Here are some points, each followed by its number:
c(38, 17, -17, -15, 23, -9, -9, 11, 26, -18, 13, 21, -33, -20, 19, -23, 28) 0
c(-42, 30, -44, -45, 46, 46, 46, 44, 38, -41, 44, 28, -45, 45, -44, -44, 42) 1
c(26, 45, 37, 21, 37, 34, 48, 28, -48, -36, 45, 46, -42, 44, -41, -31, -47) 2
c(-19, -37, 25, 22, -35, 4, -4, 3, 22, 37, -30, 2, 25, 25, -20, 0, 26) 3
c(16, -37, 22, 26, 0, 16, -29, 11, 18, 31, -34, -26, 30, 15, -24, -19, 31) 4
c(-33, -9, 18, -1, -8, -2, 6, 10, 19, -7, -15, -21, 10, -16, 23, 30, -14) 5
c(-1, -24, 0, -19, -41, -28, -27, -40, -4, 25, -26, -8, 21, -26, 23, 34, 32) 6
c(28, 0, -29, -17, -2, -22, -5, 9, -32, -9, 15, -11, -22, 23, 17, -14, -25) 7
c(22, -41, 42, 43, 14, 24, -38, 36, 30, 26, -44, -13, 43, -15, -38, 24, 38) 8
c(-33, 22, -29, 18, 12, 5, 17, -42, -19, -5, 27, 23, -28, -25, 1, -8, -2) 9
c(-1, 2, -21, -24, -21, -29, -4, -19, 7, -19, -1, -37, -11, -24, 28, 30, -26) 10
c(5, -8, 29, 25, -15, -27, -23, -18, -10, 14, -33, 10, 35, 6, -12, 32, -38) 11
c(36, -43, 39, 42, 10, 33, -35, 32, 37, 39, -42, -29, 39, 24, -42, -39, 39) 12
c(-7, 14, -30, -23, -42, -36, -11, -38, 10, -30, 7, -32, 3, -34, 31, 41, -42) 13
c(2, -2, -18, -27, 7, 7, 20, 4, -31, -8, 15, -33, -24, 11, 1, 3, -5) 14
c(-14, -10, 5, 4, 19, -2, 9, -5, 18, 2, -12, -18, -14, -13, 11, 15, -35) 15
c(-36, -13, 3, 10, -11, -17, -19, -21, -5, 11, -21, 13, 19, -29, 22, 33, 0) 16
New points follow, each followed by the numbers of its two nearest points above by angle, nearest first.
c(33, 2, -34, -25, -14, -32, -21, 11, -41, -7, 12, -15, -17, 20, 29, -9, -26) 7 14
c(-38, 29, -6, 23, 18, -8, 16, 0, -3, -24, 25, 15, -30, -32, 24, 11, -34) 9 15
c(4, -16, 5, 17, -6, 3, 9, -28, 23, 23, -8, 25, 1, 7, -14, -7, 14) 3 4
c(-19, 1, -10, 9, -1, -1, 16, -28, -18, 7, 3, 0, -6, 12, -6, -2, 3) 9 14
c(0, 18, -1, 20, 21, 9, -2, 13, -29, -6, 21, 11, 26, 4, 3, -10, 21) 2 9
c(-9, -23, -26, -31, -28, -29, -16, -9, 6, 19, -17, -20, 3, 16, -5, 16, 7) 6 10
c(32, 37, 31, 31, 29, 41, 28, -1, -39, 36, 33, 45, 29, 39, -43, -38, 5) 2 12
c(-35, 26, 6, 26, -1, 6, -3, -23, -36, 34, 24, 33, 12, 12, -30, -17, 34) 9 3
c(-19, -11, 4, 13, -13, -11, -13, -17, 1, 7, -18, 4, 11, -22, 17, 24, -7) 16 6
c(-34, -27, 7, -17, -26, -15, -8, 15, 13, 6, -20, -14, 5, -5, 18, 25, -13) 5 16
c(47, 46, 44, 37, 41, 23, 47, 39, -44, -46, 34, -43, 30, -38, 44, 39, -22) 2 14
c(30, -30, -8, -20, -31, -24, -20, -30, 21, 21, -24, -26, 18, -1, 13, 22, 16) 6 10
c(35, 40, 34, 32, 34, 38, 37, 21, -45, -10, 36, 40, 34, 42, -39, -35, -45) 2 1
c(33, 26, -24, 7, 25, -10, 4, 13, 7, -20, 17, -8, 15, -14, 17, 6, 0) 0 7
c(1, -35, 17, 27, -17, -3, 4, -22, 34, 33, -25, 24, 9, 22, -24, -14, 11) 3 4
c(-8, -24, -33, -39, -32, -35, -26, -3, 14, 19, -22, -18, 7, 15, -5, 16, 13) 6 10
c(-25, -22, 8, -15, -23, -6, 2, 9, 4, 7, -13, -9, -2, 2, 10, 16, -15) 5 16
c(31, 24, 29, 30, 36, 36, 41, 30, -39, -35, 16, 24, -4, 36, -10, -37, -42) 2 1
c(3, 15, -18, 12, 6, -7, 11, -25, 12, -11, 13, 26, 7, -8, 12, -7, -37) 9 13
c(18, -32, 13, -30, -28, -23, -14, -8, -25, 28, -34, -9, 17, 10, -5, 27, 8) 6 11
c(28, -16, 17, 18, 20, 7, -35, 36, 29, 6, -20, 2, 16, -23, -14, 11, 35) 8 12
